In the data rows, zero lies at 7.5, halfway between 7 and 8.
Here are some numbered points:
[6,9,9,10,8,9,6,5,8,7,7,5,7,10,8,8,9,9,9,8,6,10,5,8,7,11,
 8,9,5,9,11,9,8,9,8,10,10,8,9,6,5,6,11,5,7,7,7,9,10,9,6,9,
 5,7,7,9,9,7,7,10,7,9,7,8,7,9,7,7,8,9,5,8,9,8,7,9,9,9,
 10,10,6,8,8,8,6,8,8,7,9,5,7,8,8,7,5,7,7,8,7,10,7,6,8,7,
 8,8,9,7,9,9,7,6,8,8,10,7,5,8,8,7,7,10,7] 0
[5,8,7,8,8,8,5,15,6,4,15,6,6,9,8,7,9,8,10,15,5,7,15,7,4,10,
 8,9,15,7,8,7,7,10,8,8,7,15,7,5,15,6,8,15,6,4,6,7,7,9,5,9,
 15,6,4,6,7,5,15,7,5,8,6,9,6,8,7,8,5,9,15,7,8,7,6,10,7,7,
 8,10,4,6,8,8,5,7,7,6,8,5,5,7,7,5,15,5,5,7,8,8,15,5,6,15,
 6,9,9,6,10,8,6,5,15,7,7,15,5,8,15,6,6,7,7] 1
[5,10,11,7,8,9,5,6,12,5,6,9,5,9,9,8,9,10,10,9,10,7,5,9,5,9,
 8,8,5,10,7,10,10,9,10,12,6,9,10,4,5,10,7,9,5,5,7,10,7,9,9,9,
 6,4,5,9,9,5,9,11,5,10,5,8,8,10,5,9,5,9,6,10,10,8,5,9,10,9,
 6,9,10,5,8,7,4,10,10,5,10,9,5,10,10,5,5,5,5,10,7,7,9,10,4,9,
 6,7,9,4,9,10,6,5,8,10,7,9,8,7,8,5,5,9,9] 2
[14,7,10,13,7,6,14,7,10,15,7,7,10,4,7,11,5,7,4,5,6,14,7,7,14,5,
 5,4,7,6,13,7,6,5,6,10,14,6,7,14,7,7,13,5,11,15,8,6,14,5,6,5,
 8,10,14,6,7,14,5,9,14,5,10,4,8,6,10,8,10,5,7,6,4,6,11,5,7,5,
 14,4,7,10,3,6,14,6,6,10,6,7,14,6,6,15,8,10,14,7,9,13,5,6,11,5,
 10,4,4,10,5,5,10,15,5,6,13,4,7,9,4,10,10,6,7] 3
[5,9,6,9,8,9,5,6,7,5,6,5,6,9,8,7,8,9,9,5,5,8,6,7,5,9,
 8,9,6,9,8,9,8,9,9,7,8,5,10,5,6,4,8,6,5,5,7,9,9,9,5,9,
 6,5,5,8,8,5,6,7,5,9,6,8,8,9,5,7,5,9,6,8,9,8,6,9,9,9,
 9,9,5,6,7,9,5,9,9,6,8,5,6,9,8,5,5,6,4,8,6,8,6,5,6,6,
 5,7,9,6,8,9,5,4,6,9,8,6,5,8,6,6,5,9,7] 4
[5,12,4,9,7,11,5,6,3,5,7,8,5,9,7,7,9,10,8,5,8,8,8,6,6,8,
 9,8,7,11,9,11,11,8,11,3,8,5,11,6,7,8,8,5,5,6,6,11,8,8,8,9,
 6,5,5,10,11,5,5,4,5,11,5,8,6,12,5,7,5,9,7,11,9,8,5,8,11,11,
 9,9,8,4,9,9,5,11,12,4,12,8,5,10,11,5,7,5,4,12,8,9,5,8,6,5,
 5,8,9,5,9,8,5,5,5,12,8,5,8,8,5,5,5,11,6] 5
[5,7,7,8,7,8,5,6,7,5,6,5,6,9,8,7,10,8,10,10,6,8,6,8,5,9,
 8,10,7,8,8,9,8,9,8,7,8,10,8,5,7,5,9,10,7,4,7,7,7,10,5,9,
 6,6,5,9,9,5,10,6,5,9,6,8,7,8,6,7,7,9,6,8,10,7,6,9,8,8,
 8,9,4,5,8,8,5,8,9,5,8,5,4,8,9,6,7,5,5,9,8,8,9,5,6,9,
 6,7,10,6,10,9,6,5,10,8,8,10,5,7,9,5,6,9,7] 6
[7,10,6,4,8,9,7,5,5,7,6,5,7,11,8,7,11,9,10,6,6,5,5,8,7,10,
 8,10,6,9,4,9,9,11,9,6,4,6,9,7,6,5,4,7,7,6,8,9,5,10,6,11,
 6,7,6,10,10,7,6,6,7,9,7,7,7,9,7,7,7,10,6,10,10,7,7,11,9,9,
 5,10,5,7,8,8,6,9,9,7,8,6,7,9,9,7,6,7,7,9,8,4,7,5,7,6,
 7,8,11,7,11,9,7,6,6,9,5,6,6,8,6,8,6,10,7] 7
[5,8,7,8,8,8,6,5,6,6,5,7,6,9,8,8,10,7,10,9,6,9,5,8,5,10,
 7,10,5,9,7,8,8,9,8,5,8,9,8,5,5,6,8,9,6,5,7,7,9,10,6,9,
 6,5,6,9,8,4,10,6,4,8,6,8,7,7,5,8,5,9,6,8,9,9,6,10,8,8,
 8,9,5,6,8,9,5,8,8,6,7,5,5,9,8,6,5,5,5,7,7,8,9,6,5,9,
 5,7,10,5,10,10,6,6,9,8,8,9,5,8,9,5,5,9,7] 8
[5,11,14,6,10,11,5,6,15,5,5,15,3,9,11,7,9,11,9,8,15,6,5,10,5,9,
 7,9,5,11,5,12,12,8,11,14,6,9,11,5,5,15,5,9,3,6,8,12,5,9,15,9,
 6,3,6,10,11,6,9,14,5,11,2,8,8,10,3,11,2,9,6,10,9,7,2,10,11,12,
 6,8,15,2,8,7,7,10,11,3,12,15,6,12,11,6,6,3,5,11,5,5,8,14,3,9,
 3,8,8,4,8,10,3,6,8,11,6,9,14,5,8,3,3,12,15] 9
[6,9,5,6,9,10,6,7,6,5,6,6,7,10,7,7,11,9,10,5,5,7,7,7,5,10,
 7,10,6,9,7,10,10,11,10,6,7,6,9,5,6,5,6,6,6,6,7,9,6,11,6,11,
 6,7,5,10,10,6,6,6,6,9,6,7,7,10,7,8,7,10,6,9,10,8,8,11,10,10,
 6,10,6,7,8,7,5,10,8,7,10,5,5,10,9,6,6,6,4,9,7,6,6,6,7,5,
 7,8,11,6,11,11,7,5,6,10,7,5,6,7,5,6,6,9,6] 10
[6,9,8,8,9,8,5,5,9,5,5,5,6,9,8,7,10,8,9,6,5,8,5,8,5,9,
 8,9,5,8,7,8,9,9,8,9,8,7,8,6,5,6,8,7,6,5,8,8,7,10,6,9,
 6,6,5,8,9,5,6,9,5,8,6,8,8,8,6,8,5,10,5,8,9,8,7,10,8,9,
 8,9,6,5,8,8,5,9,9,6,8,5,5,8,9,4,5,6,5,8,7,7,7,6,6,7,
 5,7,9,6,9,9,6,5,7,8,8,6,6,7,7,6,6,8,8] 11
[6,7,7,6,7,8,6,9,7,6,9,5,6,6,8,7,7,8,6,12,5,5,9,8,7,5,
 8,6,10,8,5,8,8,5,8,7,5,12,9,7,10,5,5,11,7,6,7,8,5,6,4,7,
 9,6,6,8,8,6,12,7,6,8,7,9,7,9,6,8,6,6,9,8,6,8,6,7,7,8,
 5,6,4,7,8,9,7,8,8,7,8,6,7,8,8,6,9,7,7,8,7,5,12,5,6,11,
 7,9,6,6,6,7,6,7,12,8,5,11,5,7,12,6,7,8,7] 12
[7,9,4,11,7,10,7,5,5,7,7,7,4,9,8,6,9,10,8,7,8,11,5,7,8,9,
 9,9,6,9,11,10,10,9,9,5,10,7,10,6,5,8,10,7,2,8,7,10,10,8,7,9,
 5,4,8,9,8,8,7,5,7,10,3,7,7,8,3,7,4,9,5,8,9,8,3,8,10,11,
 11,9,7,3,7,8,7,9,10,3,10,7,7,9,9,7,5,3,8,10,9,11,7,7,3,6,
 3,7,8,2,8,8,3,7,6,10,11,7,7,8,7,3,3,9,6] 13
[4,14,4,8,4,14,5,12,4,5,11,8,5,8,4,6,9,14,8,2,9,8,12,5,5,8,
 9,9,12,15,8,14,14,8,14,4,8,2,14,5,11,9,8,2,4,5,2,15,9,8,9,8,
 11,5,6,14,15,6,2,4,5,15,5,8,3,14,5,5,5,9,12,14,8,8,5,8,14,15,
 8,8,8,6,8,9,6,14,15,5,15,9,5,14,14,5,12,5,5,14,8,9,2,8,5,3,
 5,8,9,5,8,8,5,5,3,14,8,3,8,8,2,5,4,14,6] 14
[10,8,7,12,8,8,9,8,8,9,8,5,7,5,7,8,6,8,6,5,5,12,7,8,10,7,
 8,6,7,8,12,8,8,6,9,8,12,5,9,10,7,5,11,4,7,10,8,7,12,6,5,5,
 7,6,10,9,8,9,4,8,10,8,7,5,8,9,6,8,6,6,6,9,5,7,6,6,8,8,
 11,5,6,6,6,8,10,8,9,6,9,5,9,9,8,10,7,7,10,9,7,12,4,5,7,4,
 6,5,5,6,5,5,7,10,5,9,12,5,6,7,4,7,6,8,8] 15
[5,9,11,7,9,10,6,6,11,5,5,8,5,9,8,8,9,10,9,8,7,7,6,8,5,10,
 8,9,6,9,7,10,10,9,9,11,7,8,10,5,6,9,7,9,6,5,8,9,6,9,8,10,
 5,6,5,10,9,5,8,12,5,10,4,8,7,11,5,9,7,10,5,9,9,8,5,10,10,10,
 7,10,8,5,8,8,5,10,10,5,10,9,5,10,10,5,6,6,5,10,8,7,9,7,6,8,
 5,9,10,5,10,9,5,4,8,10,7,8,8,7,9,6,6,10,9] 16
Which five points above are nearest to each new point by angle? Their numbers follow each, nearest first.
[11,7,10,12,7,7,11,8,10,11,7,6,8,5,7,9,6,6,5,5,6,12,8,7,10,4,
 6,5,7,7,13,7,7,5,7,9,13,4,7,11,8,6,13,4,8,11,7,7,12,5,6,5,
 8,9,10,7,6,10,4,10,10,7,9,5,8,7,8,7,8,5,8,6,5,6,9,5,8,7,
 12,5,5,8,5,6,11,8,7,8,6,6,11,7,6,10,6,9,11,7,9,12,5,6,8,4,
 8,5,6,8,5,5,8,11,4,6,13,4,5,8,4,9,8,7,6] 3 15 0 13 14
[11,6,6,3,9,6,11,8,5,10,9,6,9,4,9,5,3,6,4,12,7,3,8,8,11,4,
 10,4,8,5,3,6,6,5,6,4,2,11,5,11,9,6,2,12,9,11,5,6,2,4,7,4,
 9,9,12,6,6,11,11,6,10,5,10,11,7,6,9,9,9,4,9,5,4,10,8,3,5,5,
 2,3,7,9,12,10,10,6,6,11,7,6,11,6,6,12,8,9,11,5,6,3,11,7,9,11,
 9,12,3,10,5,4,9,11,12,7,3,12,7,6,12,9,10,6,7] 12 3 1 15 7
[6,3,3,5,13,3,7,8,3,7,9,11,8,7,12,5,6,4,7,11,11,5,9,13,7,6,
 11,6,8,3,5,3,2,8,2,3,4,11,2,6,7,11,5,11,10,7,4,3,5,7,10,6,
 8,9,7,3,2,6,12,2,7,3,9,9,4,3,10,13,10,7,9,3,6,11,9,7,4,3,
 5,7,11,10,10,10,6,2,2,9,2,11,7,3,3,7,8,10,6,3,4,5,11,11,9,11,
 11,9,7,10,6,7,9,6,11,2,5,11,12,5,11,9,10,2,3] 1 12 3 8 6
[8,8,11,11,7,7,8,7,10,8,5,7,9,8,7,9,8,7,8,6,7,11,6,7,8,8,
 8,9,5,7,12,7,7,8,7,10,11,6,7,9,6,8,11,5,8,9,8,7,11,8,7,8,
 5,8,9,6,7,9,6,9,9,7,9,7,7,6,9,7,9,8,6,8,8,8,9,7,7,8,
 11,7,8,8,7,7,9,8,7,8,8,7,9,8,7,8,6,9,9,7,8,10,6,8,9,6,
 9,7,8,10,8,7,9,8,7,7,11,6,7,9,6,9,9,7,8] 3 15 0 13 11
[8,8,5,3,8,8,8,6,5,9,6,7,9,8,8,6,10,8,9,8,7,3,6,7,8,9,
 9,10,5,8,4,8,8,8,8,5,4,8,8,7,5,7,3,8,8,9,7,8,3,9,7,9,
 5,9,8,8,8,9,8,5,9,9,9,8,8,8,9,8,9,9,5,8,9,9,9,8,8,8,
 3,9,7,9,8,9,8,8,8,8,8,7,9,8,8,8,6,9,9,9,6,4,8,7,8,8,
 9,8,8,8,8,9,10,8,9,8,5,7,7,6,8,9,9,7,7] 7 10 12 8 6
[7,8,10,9,8,8,6,5,10,6,5,7,8,9,8,8,9,8,9,6,7,11,6,8,7,9,
 7,9,5,8,10,8,8,9,8,10,10,7,8,6,6,8,10,7,7,5,7,7,10,9,7,8,
 6,7,6,7,8,6,7,11,6,8,7,9,7,8,8,7,8,8,6,7,8,8,8,10,8,8,
 9,9,7,8,9,7,6,7,8,8,8,7,6,8,8,6,5,7,6,8,8,10,7,7,7,7,
 9,8,10,8,9,8,8,6,7,8,10,7,8,8,7,7,7,8,8] 0 11 16 4 2
[9,1,15,11,0,1,9,7,15,10,7,15,15,5,0,14,5,2,6,5,15,12,6,0,11,5,
 2,5,7,2,11,2,2,5,1,15,12,4,2,10,8,15,11,4,15,10,11,2,12,5,15,5,
 7,15,10,1,1,10,5,15,10,1,15,6,12,1,15,0,15,6,8,1,5,2,15,5,2,1,
 12,6,15,15,6,3,10,2,1,15,1,15,10,1,1,10,7,15,10,1,15,12,4,15,15,4,
 15,6,6,15,5,5,15,10,4,1,12,4,15,15,5,15,15,1,15] 3 15 0 9 1
[6,8,7,10,8,8,5,8,8,6,8,4,6,8,7,7,8,9,8,4,5,9,8,8,6,8,
 8,7,7,8,9,9,8,7,9,8,10,4,8,5,8,5,9,4,6,7,7,9,10,7,6,7,
 7,7,7,9,9,6,4,8,6,9,6,8,7,8,6,8,5,7,6,8,8,8,6,8,9,8,
 10,8,5,7,7,8,6,9,8,7,8,6,5,8,8,6,7,5,6,8,7,10,5,5,6,4,
 6,8,7,7,8,8,7,5,5,8,9,4,5,8,4,6,6,8,7] 4 11 5 0 14
[7,7,7,5,8,8,6,12,8,6,12,5,7,4,8,7,5,9,5,12,5,5,12,8,6,5,
 8,5,13,8,5,8,8,7,7,7,4,13,8,7,13,5,4,13,6,7,6,8,5,5,5,5,
 12,7,7,7,8,7,13,8,7,8,6,9,7,7,6,9,6,5,12,7,4,9,6,5,7,8,
 4,4,5,6,10,9,7,8,8,6,8,5,7,8,8,7,13,7,7,8,8,5,13,5,6,13,
 6,9,5,6,5,5,7,7,13,8,5,13,4,8,13,6,6,8,7] 12 1 6 8 2
[8,6,11,12,6,6,9,8,11,8,7,8,10,5,7,9,7,5,6,5,7,11,7,6,8,6,
 6,7,7,6,11,6,6,6,5,11,12,5,6,9,6,8,11,4,9,8,9,6,11,6,8,6,
 7,10,7,6,6,8,4,11,8,7,9,6,8,6,10,6,9,6,7,6,7,6,10,5,6,5,
 12,7,7,10,6,5,8,6,6,9,6,8,8,6,6,9,7,10,8,6,9,11,4,8,8,5,
 10,7,6,10,6,6,9,9,4,6,10,6,7,9,5,10,9,6,8] 3 15 0 4 11
[7,6,11,11,7,4,7,8,11,8,8,7,9,5,6,9,6,5,6,4,7,10,9,6,8,6,
 6,6,9,5,11,6,5,6,6,11,10,5,4,8,8,7,11,4,8,8,9,5,10,6,7,6,
 9,10,7,5,6,8,4,10,8,6,9,6,9,5,8,6,9,6,9,5,6,6,9,6,5,5,
 11,6,7,9,6,6,8,5,6,9,5,7,8,6,5,7,8,10,8,6,8,11,4,7,8,4,
 9,7,6,9,6,5,8,8,4,5,11,4,6,9,4,9,9,5,8] 3 15 0 4 11
